[[118 141 117 151]
 [129 107 146 146]
 [149 148 117 117]]
->
[[129 107 146]
 [149 148 117]]

[[107 121 134]
 [135 135 112]
 [137 109 126]
 [134 133 146]
 [133 140 130]]
->
[[135 135 112]
 [137 109 126]]

[[146 123 125 129]
 [123 117 151 112]
 [128 125 134 125]
 [115 133 148 126]
 [117 146 103 137]]
->
[[123 117 151]
 [128 125 134]]

[[131 122 129 133]
 [123 145 133 100]
 [120 137 122 128]
 [121 136 123 126]]
->
[[123 145 133]
 [120 137 122]]

[[127 126 125 127]
 [129 129 132 128]
 [123 129 149 132]
 [129 130 117 126]
 [127 130 123 126]]
->
[[129 129 132]
 [123 129 149]]

[[120 117 114 152]
 [112 103 133 132]
 [156 116 130 133]
 [102 135 111 131]
 [128 134 157 141]]
->
[[112 103 133]
 [156 116 130]]
---
[[130 130 131 114 142]
 [130 124 129 135 128]
 [125 140 131 107 140]
 [136 111 131 157 124]]
->
[130 124 131 157]

[[124 129 104 119 134]
 [129 111 141 115 119]]
->
[124 111]

[[133 147 135]
 [145 104 112]
 [133 105 127]
 [118 111 125]
 [123 134 117]]
->
[133 104 127]

[[130 145]
 [139 130]
 [132 129]
 [135 114]
 [ 98 110]]
->
[130 130]

[[125 102 128 127 123]
 [129 112 129 125 113]]
->
[125 112]

[[140 128 125]
 [112 133 141]
 [137 128 135]
 [135 107 109]
 [149 141 143]]
->
[140 133 135]

[[108 125]
 [117 142]
 [105 132]
 [107 125]]
->
[108 142]

[[125 144 137 104]
 [138 107 128 151]
 [132 120 128 135]
 [125 128 123 136]]
->
[125 107 128 136]

[[128 149 119]
 [148 134 110]]
->
[128 134]
---
[[152 106]
 [100 133]
 [120 122]
 [126 141]
 [142 111]]
->
[152 133]

[[126 133 129 125]
 [133 115 129 147]
 [138 105 119 139]
 [124 135 124 116]]
->
[126 115 119 116]

[[127 136]
 [118 152]
 [130 126]
 [127 132]
 [129 130]]
->
[127 152]

[[132 103 135]
 [151 107 132]]
->
[132 107]

[[126 127 142]
 [131 123 138]
 [126 125 130]
 [115 132 150]]
->
[126 123 130]

[[145 140 151]
 [133 137 106]]
->
[145 137]

[[106 119 137]
 [132 128 126]
 [139 133 107]
 [111 133 131]]
->
[106 128 107]

[[109 115 111]
 [140 138 140]
 [112 135 102]]
->
[109 138 102]

[[147 114 137]
 [147 115 137]
 [110 142 101]]
->
[147 115 101]
---
[[138 124 134 146 109]
 [113 128 142 115 145]
 [142 123 105 138 125]
 [125 111 133 133 151]
 [132 142 108 119 115]
 [139 125 133 146 108]
 [123 119 154 137 130]]
->
[[130 137 154 119 123]
 [108 146 133 125 139]
 [115 119 108 142 132]
 [151 133 133 111 125]
 [125 138 105 123 142]
 [145 115 142 128 113]
 [109 146 134 124 138]]

[[136 153 125 140 127 143 148 138 136 143 131 148 149 146 131 132]
 [127 133 122 128 125 126 132 127 126 127 122 131 132 130 123 126]
 [123 127 124 135 126 137 125 132 126 137 134 130 127 135 132 125]]
->
[[125 132 135 127 130 134 137 126 132 125 137 126 135 124 127 123]
 [126 123 130 132 131 122 127 126 127 132 126 125 128 122 133 127]
 [132 131 146 149 148 131 143 136 138 148 143 127 140 125 153 136]]

[[124 136]
 [132 134]
 [140 118]
 [149 128]
 [114 124]]
->
[[124 114]
 [128 149]
 [118 140]
 [134 132]
 [136 124]]

[[121 120 137 139 124 114]
 [120 143 148 119 127 122]
 [133 109 117 135 120 132]
 [127 150 145 106 127 139]
 [125 131 138 121 121 128]
 [125 116 129 136 121 122]
 [125 146 134 114 129 132]
 [132 129 119 130 136 131]
 [125 112 127 136 115 122]]
->
[[122 115 136 127 112 125]
 [131 136 130 119 129 132]
 [132 129 114 134 146 125]
 [122 121 136 129 116 125]
 [128 121 121 138 131 125]
 [139 127 106 145 150 127]
 [132 120 135 117 109 133]
 [122 127 119 148 143 120]
 [114 124 139 137 120 121]]

[[137 150 118]
 [126 132 129]]
->
[[129 132 126]
 [118 150 137]]

[[130 135 129 132 130 128 129 128 129 127 129 136]
 [130 133 128 130 129 128 129 128 129 127 128 132]
 [131 129 129 127 127 127 133 133 131 130 129 128]
 [133 128 128 126 126 126 141 134 133 133 128 126]
 [127 129 129 131 134 133 126 127 127 128 129 131]
 [136 139 127 127 126 127 146 127 135 130 127 126]
 [126 128 136 142 152 148 127 126 126 127 135 146]
 [128 135 132 139 143 140 126 126 128 127 131 140]]
->
[[140 131 127 128 126 126 140 143 139 132 135 128]
 [146 135 127 126 126 127 148 152 142 136 128 126]
 [126 127 130 135 127 146 127 126 127 127 139 136]
 [131 129 128 127 127 126 133 134 131 129 129 127]
 [126 128 133 133 134 141 126 126 126 128 128 133]
 [128 129 130 131 133 133 127 127 127 129 129 131]
 [132 128 127 129 128 129 128 129 130 128 133 130]
 [136 129 127 129 128 129 128 130 132 129 135 130]]

[[143 124 106 149]
 [136 128 140 101]
 [143 137 129 139]
 [149 147 140 132]
 [157 131 113 115]
 [120 113 107 116]]
->
[[116 107 113 120]
 [115 113 131 157]
 [132 140 147 149]
 [139 129 137 143]
 [101 140 128 136]
 [149 106 124 143]]
